Here are some points, each followed by its number:
tensor([-0.92,  0.31,  0.13, -1.51, -0.05,  0.58, -1.00,  0.28, -0.35,  1.44,
        -0.82,  0.79, -0.07,  1.05, -0.09]) 0
tensor([ 0.93, -0.23,  0.81,  0.64,  1.50, -1.97,  1.43, -0.76,  0.51, -1.61,
         0.33, -0.71, -0.59, -0.33,  0.23]) 1
tensor([ 0.78, -0.34,  0.77,  1.09, -0.50, -0.15,  0.30,  0.38,  1.46,  1.02,
         1.22, -1.55,  1.17, -0.30,  1.08]) 2
tensor([-0.34, -0.67,  0.65, -0.86, -0.26, -1.28, -0.83,  1.79, -1.25, -0.69,
         0.44,  0.39, -0.29,  0.55,  0.32]) 3
tensor([-0.74,  1.36,  0.65,  1.16,  1.49, -0.17,  0.77, -0.04,  0.50,  0.37,
        -1.01, -0.59,  0.30, -0.69, -0.30]) 4
tensor([ 1.01, -0.25,  0.64, -0.42, -0.47, -0.34, -0.47,  0.04,  0.31,  0.40,
         0.97, -0.83, -1.06, -0.54,  1.05]) 5
tensor([-1.05,  2.70, -1.10,  0.62,  0.52,  3.71, -0.48, -0.62, -0.38,  0.22,
        -2.50,  1.37,  2.73,  0.09, -3.14]) 6
tensor([-1.11, -0.29, -0.09,  0.99,  0.49,  0.32, -0.50,  0.92, -0.19, -1.17,
         0.67, -0.08,  0.24, -1.21, -0.28]) 7
tensor([ 0.45, -0.44,  0.21, -2.30, -1.41,  1.62, -1.26, -0.40, -1.67,  0.13,
        -1.93,  0.92,  0.57,  0.71, -0.55]) 8
tensor([-0.45,  0.22, -0.41,  0.78,  0.12,  0.70, -0.13, -1.52,  0.21, -1.40,
        -0.07, -0.44, -0.52, -2.17, -0.56]) 9
tensor([ 0.57,  0.11, -0.10,  0.59, -1.29, -0.50,  0.88, -0.77,  1.49,  0.53,
         0.21, -1.00,  0.59, -0.78,  0.56]) 10
tensor([-1.68, -0.11, -0.24,  0.95,  0.83,  0.06, -0.42,  0.68, -0.60, -0.55,
         0.29,  0.30,  0.00, -1.11, -0.01]) 11
Which five points above are nearest to each new point? Their numbers follow each, nearest first.
tensor([-0.50, -0.57,  0.89, -0.50, -0.35, -0.94, -1.21,  0.98, -1.11, -1.01,
         0.17,  0.81, -0.39,  0.33,  0.26]) 3 11 7 5 0
tensor([ 0.99,  0.78, -0.31,  0.79,  1.83, -1.80,  1.01, -1.00,  2.20, -0.35,
         2.54, -1.72, -1.37,  0.83,  1.06]) 1 5 2 10 4
tensor([ 0.18,  0.56,  0.85,  0.08,  0.92, -0.76, -1.08,  0.82,  0.82,  0.59,
         1.62, -0.68, -0.61,  0.41,  0.97]) 5 2 3 7 11
tensor([-0.29,  0.30,  0.50, -1.40,  0.14,  0.13, -1.23,  0.04, -0.40,  1.16,
        -0.59,  1.10,  0.68,  0.24,  0.77]) 0 8 3 5 11
tensor([ 0.13,  1.30,  0.54,  0.62, -0.51,  0.21, -0.76,  0.54,  2.61,  1.92,
         2.02, -0.36,  1.25, -1.40,  1.48]) 2 10 5 4 7
tensor([ 1.38, -0.17,  0.69,  0.88,  1.15, -1.84,  1.06, -0.49,  0.13, -1.26,
         0.54, -0.70, -0.55, -0.17,  0.23]) 1 5 10 4 7
tensor([-1.12,  2.40, -1.23,  0.93,  0.90,  3.10, -0.47, -0.23, -0.38,  0.03,
        -1.76,  1.67,  2.62, -0.31, -3.22]) 6 4 11 0 7
tensor([-0.11,  0.05,  0.16, -0.46, -0.20, -0.65, -0.47, -0.43,  0.57, -0.75,
         0.67, -0.52, -2.18,  1.15,  0.82]) 5 3 1 0 10
tensor([-1.55,  1.41,  0.11,  1.26,  1.40, -0.08,  0.92,  0.19,  0.49,  0.94,
        -0.41, -0.35,  0.05, -0.76,  0.23]) 4 11 7 10 9
tensor([ 0.56,  0.04,  0.60,  1.08, -0.49, -0.07, -0.24,  0.46,  1.56,  1.42,
         1.20, -1.24,  1.08, -0.66,  1.12]) 2 10 5 4 7
tensor([-0.02,  1.32,  0.42,  0.54, -0.52,  0.87, -1.21,  0.80,  2.10,  2.19,
         1.72, -0.78,  1.19, -1.25,  1.52]) 2 10 5 7 4
tensor([ 2.10,  0.49,  0.38, -1.81, -2.33,  0.95, -0.97, -1.51, -0.80, -1.00,
        -1.94,  0.97, -0.63,  0.71, -0.22]) 8 0 5 3 9
tensor([-1.34,  2.16,  0.71,  0.84,  2.21,  0.38,  0.40, -0.24,  0.11,  0.53,
        -1.52,  0.13,  0.17, -0.70, -0.66]) 4 11 7 9 0
